One turn moves every row onto another: examples first, then more rows asked
k978: [ -1  -8   4  -1  -1   7   3   0 -10  -4   4  -2   9  -9   4  -7   9  -8
  -6  -2   6  -7  -8  -6  11  -8  12  -8   6 -13  -6  -6   0   5   4   4
 -11  -2  10   7   2]
k91: [ -4 -28   6   2  -5   5   2   2   0  -5  -3  -8   1   2  -3  -1   7 -10
   3   5   1  -5  -7  -9  -1  -8  14  -4 -10   1  -2 -12   0  -6  -2  -3
 -11   3   1  10   4]
k171: [  3 -18   0   1   6   0   7  -3  -1   0  -1   8  -9  14  -7  -3   1  11
  -8  -9  -9   1   9 -14  -5  14  -1  -4 -14 -14  -3 -11   5  -9  -9  -4
   3  -6  -2  -4   7]
k987: [ -5 -10  -8  -2  -3  -5   2   2  17   6  -5 -10   2   3   8 -18  -8   5
  -4  -4 -10  -3   0   0  -1  -4   2  -2  13  -2  -4  -4   3  -7   4   1
   4   0 -13  -7   2]
k954: [ -2  -6   2   1  -3   4   1   0 -10  -7  -1  -3  10  -5   0  -7   9  -9
  -2  -1   9  -6 -10  -5   9  -7  14  -6   7 -12  -3  -8  -1   7   5   2
 -10  -7  10   7   2]
k393: [  1  -8   5  -3   0   9   3  -1  -8  -4   4  -2  11  -7   2  -4  10  -8
  -4  -3   7  -7  -7  -7  10  -6  12  -7   7 -11  -6  -7  -3   6   4   4
  -9  -5   9   8   1]
k99: [-10 -19  -9   8  -7   8 -14 -11  -5 -14  -4   9 -11   7   3  -4  -2  -9
   0  -5  -2   7   5   9   2   0   0  -2   5   4 -13  -3  -1   5  -4  -3
 -10  -3 -10  11   9]
k310: [ -3 -12  -1   1  -6  -3   0  -4   0  -6 -12  13 -12  10  -7  -6  -6  11
  -3  -3  -6   4  -2  -2  -5  20  -1  -6 -16  -9  -4  -6   9  -8  -5  -9
  -4  -5  -6 -12   9]
k435: [ -3 -29   7   0  -4   7   3   1   1  -3   1  -7   1   0   0   0   7  -9
   0   4   0  -5  -5 -10   0  -8  13  -5 -11   1  -3 -11   0  -7  -2  -2
 -11   6   1  10   4]
k751: [  5 -16   4  -6  -4   6   4  -6   6  -2  -7  15  -7  10  -7   3  -3  13
  -5  -6  -8   1   2  -3  -4  23  -4  -8 -17  -6  -8  -7   5  -5  -6  -6
  -1  -7  -7  -8   8]
k827: [ -1  -5   3  -6  -8   5  -4 -10   5   4  -6  24 -11  -3   3  -4  -6   6
  -9  -3  -4   4   3   2   2  13  -7  -7  -6  -4 -18   2   3  -4  -2  -2
 -10   2  -3 -11  14]
k463: [ -5 -21  -7   6  -7  12 -12 -13  -2 -14  -2   9  -8   8   2   1  -1  -8
   0  -6  -2   6   7   8   3   2   0  -2   5   6 -14  -3  -4   8  -5  -2
  -7  -4 -11  13   7]
k757: [-11 -20  -8   8  -6   7 -13 -10  -6 -12  -2   9 -13   3   7  -5  -3  -8
  -4  -5  -4   7   6   8   3  -2  -1  -2   4   3 -14  -1   1   3  -4  -1
 -11   2  -9  10   9]
k939: [  0 -16  -3   4   5  -4   5  -1  -4  -2  -3   7 -11  15  -7  -6  -2  10
  -5  -8  -7   1   7 -13  -6  14   0  -3 -14 -14  -1 -12   7 -10  -9  -6
   1  -6  -1  -6   7]
k234: [ -3  -1  -4  -2 -13   1  -8 -11   4  -3 -16  22 -10   6  -4  -5  -7   3
   1  -2   4   7  -4   4  -2  14  -2  -3  -6  -2 -13  -1   3  -1   0  -7
  -8  -6  -5 -12  12]
k651: [ -4 -22  -5   3  -5  13 -11 -13  -1 -10   2  10  -8   5   5   1   0  -7
  -4  -6  -4   5  10   7   4   1  -2  -3   4   6 -16  -2  -3   7  -5   0
  -8  -1 -11  13   8]
k959: [ -5 -28   7   2  -4   5   3   2  -1  -3  -1  -8  -1   0  -1  -2   7 -10
   1   5   0  -5  -6  -9   0  -9  13  -5 -11   0  -2 -11   1  -7  -2  -2
 -12   6   1   9   5]
k934: [ -9 -22  -4   5  -4  11 -11 -11  -4  -9   3  10 -11   1   8  -3  -2  -7
  -6  -6  -6   5  10   7   4  -1  -3  -4   4   4 -15   0  -1   4  -5   0
 -10   3  -9  11   9]
k305: [  1 -18  -1   3   6  -2   6  -1  -3   0  -2   7 -11  13  -6  -6  -1  10
  -8  -8  -9   1   9 -14  -5  14  -1  -4 -14 -15  -2 -11   7 -10  -9  -5
   2  -5  -1  -6   7]
k833: [  2 -14   0  -2  -7   1   1  -5   4  -6 -12  14  -9  13  -9   0  -4  12
  -1  -5  -6   3  -2  -3  -5  22  -1  -6 -16  -6  -6  -8   6  -5  -6  -9
  -2  -8  -7 -10   8]
k313: [ -4 -10  -2  -3   8  -6   2   1  14  12   2  -7  10  -3   7 -12  -3   4
 -12  -9  -9  -3   2  -3   5  -4   1  -8  10  -4  -9  -9   0  -2   0   8
  11  -3  -9  -3   0]
k260: [ -6  -3  -2  -2 -11   0  -6  -9   1   1 -11  22 -13  -1   1  -9  -8   4
  -5  -2   0   7  -1   3   0  12  -4  -5  -6  -5 -15   1   5  -5  -1  -5
 -11   0  -3 -13  15]
k519: [  1 -16   5  -5  -3   4   4  -5   4   0  -4  15 -11   5  -3  -1  -4  14
  -9  -5 -11   1   4  -4  -2  20  -5  -9 -17  -9  -8  -6   8  -8  -6  -4
  -4  -1  -5 -10   9]
k218: [ -3  -7  -7   0   3  -8  -2   0  14   4  -8  -9  14   6  -1  -9  -2   2
  -2  -7  -2  -1  -5  -2   2  -2   6  -4  10  -2  -4 -12  -3   2   0   3
  13 -13 -10  -3  -1]
k762: [ -6   1  -1   0  -3   5  -6  -5 -11  -2   3  12   4 -12   4  -6   6  -6
  -7  -3  10   1  -2   4  11  -6   6  -8   7 -12  -8  -2  -2  10   3   7
 -10  -4   8  -1   7]
k293: [ -2 -11  -5  -5  -1  -1   4   1  20   8  -2  -9   4   2   9 -15  -6   6
  -7  -6 -12  -4   3  -1   0  -4   1  -3  13   0  -6  -4   1  -6   3   3
   4   0 -13  -5   1]
k90: [ -3  -6   2   1  -3   5   2   1 -11  -5   2  -2   8  -7   2  -9   9  -9
  -4  -1   7  -7  -9  -6  10  -8  13  -7   6 -13  -5  -7   0   4   3   3
 -12  -4  11   5   2]
k792: [ -3 -14   1  -1  -4  -1   2  -4   1  -2  -7  14 -14   6  -3  -6  -6  13
  -8  -4  -9   3   1  -3  -4  20  -3  -8 -17 -10  -7  -5  10 -10  -5  -5
  -6   0  -5 -12  10]
k679: [ -4  -9  -9  -1  -4  -5   1   1  18   4  -8 -11   4   7   5 -17  -7   5
   0  -4  -7  -2  -3   0  -2  -3   4  -1  14   0  -3  -6   2  -5   5  -1
   5  -5 -14  -6   1]
k639: [  2 -11  -4  -6  -2   1   4  -1  23   7  -3  -9   7   6   6 -11  -6   6
  -4  -6 -11  -4   1  -1   0  -1   2  -3  13   2  -7  -5  -1  -3   3   2
   6  -4 -15  -4   1]
k697: [  2 -16  -2   3   4  -3   5  -1  -2  -3  -5   7  -9  17  -9  -4   0  10
  -3  -8  -7   2   6 -13  -6  15   0  -3 -14 -13  -1 -13   6  -8  -9  -6
   3  -9  -2  -5   7]
k212: [  4  -4   0  -7 -11   8  -5 -13   8  -2 -12  23  -5   8  -4   2  -4   5
   1  -3   2   5  -2   3  -1  15  -3  -4  -6   0 -16  -2  -1   2  -1  -5
  -5  -9  -6  -9  12]
k735: [  4  -6   4  -9  -8  10  -3 -12   9   3  -6  25  -6   2   0   3  -4   6
  -5  -4  -2   3   3   1   1  15  -7  -7  -7  -1 -20   1  -1   0  -2  -2
  -7  -3  -6  -9  13]
k830: [ -6   2  -3   1  -5   3  -7  -5 -12  -5  -1  12   4  -8   1  -6   6  -6
  -4  -2  13   1  -5   5  10  -6   7  -7   8 -12  -6  -3  -3  11   4   5
 -10  -7   8  -1   7]
k687: [ -2  -1   2  -2  -2   8  -4  -6  -8  -2   4  14   6 -11   3  -2   7  -5
  -7  -4  10  -1  -1   3  13  -4   5  -8   8 -11 -10  -2  -5  12   3   8
  -9  -5   7   1   6]
k925: [  1  -7   4  -1  -3   7   3   0  -8  -6   1  -2  12  -3   0  -5  10  -8
  -2  -2   8  -7 -10  -5  10  -6  13  -6   7 -10  -5  -8  -3   7   4   3
  -9  -7   9   8   1]
k406: [  3 -18  -2   2   5   0   6  -3  -1  -2  -3   7  -8  16  -9  -2   1  10
  -5  -9  -7   1   8 -14  -5  15  -1  -4 -14 -13  -3 -13   4  -8  -8  -6
   4  -9  -2  -4   6]
k178: [ -5 -28   6   3  -5   5   2   2  -1  -5  -2  -8   0   1  -1  -2   6 -11
   2   5   1  -5  -7  -9   0  -8  14  -5 -10   0  -2 -11   1  -7  -2  -3
 -12   5   1  10   5]
k896: [-10  -7 -10   4   4 -13  -4   2  11   6  -9 -10   9   3   2 -16  -4   1
  -4  -6  -3   0  -6  -1   1  -4   6  -4  10  -5  -3 -11   2  -2   1   3
  10  -9  -9  -6   1]
k484: [ -2   1  -2   0  -5   6  -6  -6  -9  -6  -2  12   7  -7  -2  -3   7  -6
  -2  -2  13   1  -5   4  11  -4   7  -6   8 -10  -7  -4  -5  13   3   4
  -7 -10   6   0   5]
k600: [-10  -8  -6   2   6 -12  -1   3  10  10  -3  -8   7  -4   6 -18  -5   2
 -11  -6  -7  -1  -1  -1   3  -6   3  -6   9  -6  -5  -8   3  -5   0   6
   8  -2  -8  -6   1]
k162: [  0 -10  -2  -4   6  -3   1  -1  17   8  -2  -7  15   3   2  -6   0   4
  -7  -9  -6  -3   0  -3   4  -2   3  -6  10  -1  -8 -11  -4   2  -1   7
  15 -10 -10  -1   0]
k366: [  0  -9  -8  -3  -3  -1   2  -1  21   4  -7 -10   7   8   4 -13  -6   5
   0  -5  -8  -2  -2   0  -2  -2   3  -2  14   2  -4  -6   0  -2   4  -1
   7  -7 -15  -4   0]
k745: [ -2 -29   7   1  -5   7   3   1   1  -4   0  -7   2   2  -2   0   7 -10
   2   5   0  -5  -6 -10  -1  -8  13  -5 -11   1  -3 -12   0  -6  -2  -2
 -11   4   0  11   4]
k198: [  0   0   1  -4  -3   9  -5  -8  -7  -4   2  13   8  -8   0   0   8  -5
  -5  -4  11  -1  -2   4  12  -4   6  -7   7 -10  -9  -3  -6  14   3   6
  -7  -9   6   2   5]

k987 goes to k639
k830 goes to k687
Now these:
k260 goes to k735
k310 goes to k519
k651 goes to k99
k697 goes to k305
k393 goes to k954
k162 goes to k896

